One turn sends every row of this set to another row. A few are shown first. Where does it send the rows asked after them?
resog: [-31  -1 -21   1 -15   8 -36 -10  17 -45  -2  22  38  34  11 -14  21 -10
  16   7  -7   5  16 -37  12]
Kote: [-42 -12  28   2  -4  18 -18  12   1 -46  11 -17  12  16  20   9  25 -21
  21   7  -5  14  17 -22  24]
tomi: [-33  28   4  18  -3  15  -6 -24   0 -18 -11 -10  31  20  -9   0  42  23
   7 -20 -24   4 -18 -19 -30]
Nage: [-18 -20   6   8 -39   1 -39  -5 -16 -33  25   8  15  22   5  22  27 -20
  -4 -18  -4   5   1 -36  23]
nisa: [-22   6 -36   3  -1   2 -21  -8  15 -13  17  18   7  30  -6 -21   7 -13
 -10 -28 -12  23   2 -15 -11]
bib: [-45  14  -6  12 -26   5 -11 -28  -9 -23 -14   7  28  36  -6  20  33  18
   6 -34 -28   9  -5 -21 -29]
ton: [-44   0  35   9  -5  25 -14 -24   0 -20   8 -11   2  13 -24   2  35  12
  45 -19 -24   7 -12  -2  -3]
tate: [-28 -22  -3   1 -26  11 -33 -12  -6 -32  29   3  15  36  -6  24  19 -34
   4 -16 -11  18   0 -41  27]
gona: [-26  35   6  18  -1  24 -10 -21  -2 -19  -9   0  32  19 -18  -4  37  23
   3 -10 -21  -2  -9 -15 -23]
Tav: [-31   0 -11  29  11  -2 -23 -12   9  -4   5 -15  19  19  15 -30  37 -12
  23   6 -14  18  19   8 -11]
par: [-31  10 -38   3   7  -4 -17 -16  19  -9  18  11  10  33  -7 -10  14 -20
  -7 -27 -22  26   8 -13  -4]
nizo: [-48   9  21 -12 -21  18 -27 -23  -9 -29 -25  20  23  28 -13  30  21   8
  18 -16 -30   1   9 -17  -5]
bon: [-48  12  20 -14 -30  12 -23 -26  -1 -25 -20  11  22  32  -9  32  22  16
  21 -15 -29  -3   5 -20  -2]
fum: [-32  22  21  11  -3  20   6 -27  -2  -9  -4 -15  12  24 -25  -9  21   6
  16 -25 -18  16 -32   0 -12]
vurut: [-20  31   2  20  -5  15 -11 -21  -5 -16 -13  -8  32  17 -19  -1  32  22
   8 -17 -29  -3 -16 -17 -23]
Mutu: [-16   3 -10  19   7   9 -23  -5  11  -8 -12 -18  19  19  21 -34  37 -16
  11  -5 -16   8  22  10  -2]
muv: [-14   0   9  16 -24  20 -24  -1  10   4  24 -34   1  18   1   3  36 -36
   0  -8  -2  31  -5   6   4]
mez: [-27   2  11  19 -21  19 -11  -9  10  -5  25 -35   4  19   1  13  25 -36
   1   4  -2  41   0   1  11]
fedet: [-27   5 -16   7 -13  -3 -37 -12  24 -51 -10  15  33  24  -5 -14   9  -7
  -4   1  -6   5   8 -39  13]
nufe: [-36 -14  -1   4  -7  12 -29  -6  13   9  19 -31  21   9   0   3  34 -32
  -3   4   4  29  -1  14   4]
kiros: [-32  20  29  10   2  22   7 -25  -5  -5   1  -8   9  31 -23 -11  26   3
   9 -33 -14  13 -23   0 -10]
vegi: [-30 -14 -20  14   6  -4 -33  -5  16  -4   0 -15  23  11   1 -35  35 -23
  12  -4  -6  19  13   1 -14]
Tegeg: [-33 -19  31  -6 -14  10 -22   9  -5 -40  -4 -16   8  12  26  10  29 -24
  15  -3   4   2   5  -6  22]
zut: [-24   8  15   2 -15   8 -21  -9   3  12  26 -30  12  14  10  13  38 -27
   3   4   5  30  -2   8   8]
gusa: [-16 -16  -1   5 -27  -2 -23 -16  -4 -31  31   2  24  35   2  23  25 -26
   9 -20  -5  16  12 -48  25]
ris: [-17   2 -14  -1 -19   2 -37 -12  14 -42 -10  21  25  23   3 -13  14  -9
  -9   5  -8  -3   4 -44  10]
Piza: [-39 -16  32  -4 -16  15 -29  14  -3 -31   7  -6   1  11  28  11  30 -22
  17   7  -4   6   5   0  19]
tope: [-27  -1  16  11 -15  11 -24 -14   6  16  24 -20   7  21  10   2  26 -29
   3   9   0  30  -6  15  10]
mul: [-37 -14  30   5  -7  24 -36  16   1 -43   0 -24  11  12  11   0  21 -26
  15   6  -4  12   5 -13  23]
beten: [-42   7  44   5 -35  13 -37 -30  -5 -14   5   4  24  26 -30  23  22   6
  27 -19  -9  20  -4 -12   4]
Donoz: [-42  -5  42   6  -5  20 -17 -33   7 -20   0 -14   9  12 -20   3  40   7
  41 -24 -21   9 -20  -7  -2]
Mak: [-47   3  39   7 -34  12 -31 -36  -8 -14   7  -4  23  26 -25  21  24  15
  33 -18 -15  14  -3 -12  11]
logem: [-35  17  27  10   2  16   2 -28   1  -9  -1 -20  18  21 -17  -6  33   9
  14 -34 -15  16 -32  -6 -13]
Pigi: [-27  -1 -33  -9  -4 -13 -24  -5  20  -9  10   8  20  26  -6 -23  27 -28
 -10 -30 -14  17   5 -26  -3]
fem: [-34  12  -6  20 -32  12 -11 -23 -18 -25  -8  19  25  37 -14  18  30  12
   9 -33 -22   6  -2 -17 -29]
diba: [-51 -31  17   2 -12  13 -21  10   4 -29   5 -18  19  16  19   9  34 -29
   3   6   1   7   3   4  22]
sagiv: [-52  -1  38   3 -34  10 -34 -37   4 -22   1  -2  23  21 -23  25  30  11
  30 -26 -16  21  -9 -13   5]
Tapem: [-18  16 -37  -2  -8   4 -23 -11  13  -3  23  11  28  34   4  -9  22 -15
  -9 -33 -11  25  13 -11   2]
bik: [-34  16  -4  13 -31   5 -13 -16 -13 -25 -11  12  25  36  -9  20  26  19
  13 -39 -27   2  -4 -18 -28]
Peb: [-35 -26   0   7 -34   1 -28   2   5 -34  29   1  22  26   5  19  43 -28
  -7 -10  -5   2  -1 -31  26]
Zomim: [-12   8 -16  -5 -15   0 -27 -12  28 -41 -11  15  39  24  12 -11  19 -11
  14   0  -5   8  21 -38   9]
gitos: [-16  -3 -10  31  10  11 -22 -11  12 -15  -8 -27  17   5  10 -22  30 -18
  13   1 -21  18  25   7  -2]
Bupin: [-11  11 -33   3  -6   0 -15  -8  19 -10  14   3  20  22   0  -6  13 -20
  -3 -41 -12  33  16  -6  -6]
tek: [-14 -24  -2   7 -35   2 -35 -10   0 -42  24   1  12  21  -6  27  30 -23
  -1 -22  -3   4  -2 -39  20]
Zuv: [-58   8  17  -8 -26   9 -30 -31   0 -30 -21  10  28  25 -10  31  27  17
  16 -23 -31   8   4 -22  -5]
Korut: [-24  -3 -11  27  18   6 -32 -12   9   0  10  -9  14  14   8 -33  27  -8
  13   3 -18  13  16   7  -9]
fitif: [-35  -2  44  12  -6  24 -19 -24   4 -18   5  -6   1  18 -24  -1  42   5
  44 -17 -22   2  -7  -5  -6]
dolo: [-33  -2 -10  -1 -20 -12 -33   2  20 -41   0  12  38  25   4 -17  30 -17
  -9  -4  -6   0   6 -43  19]

Nage goes to Piza
sagiv goes to Donoz
mul goes to muv
Where do these go?
vegi goes to Pigi
Mak goes to ton
Tav goes to par
kiros goes to gona
Bupin goes to Zomim

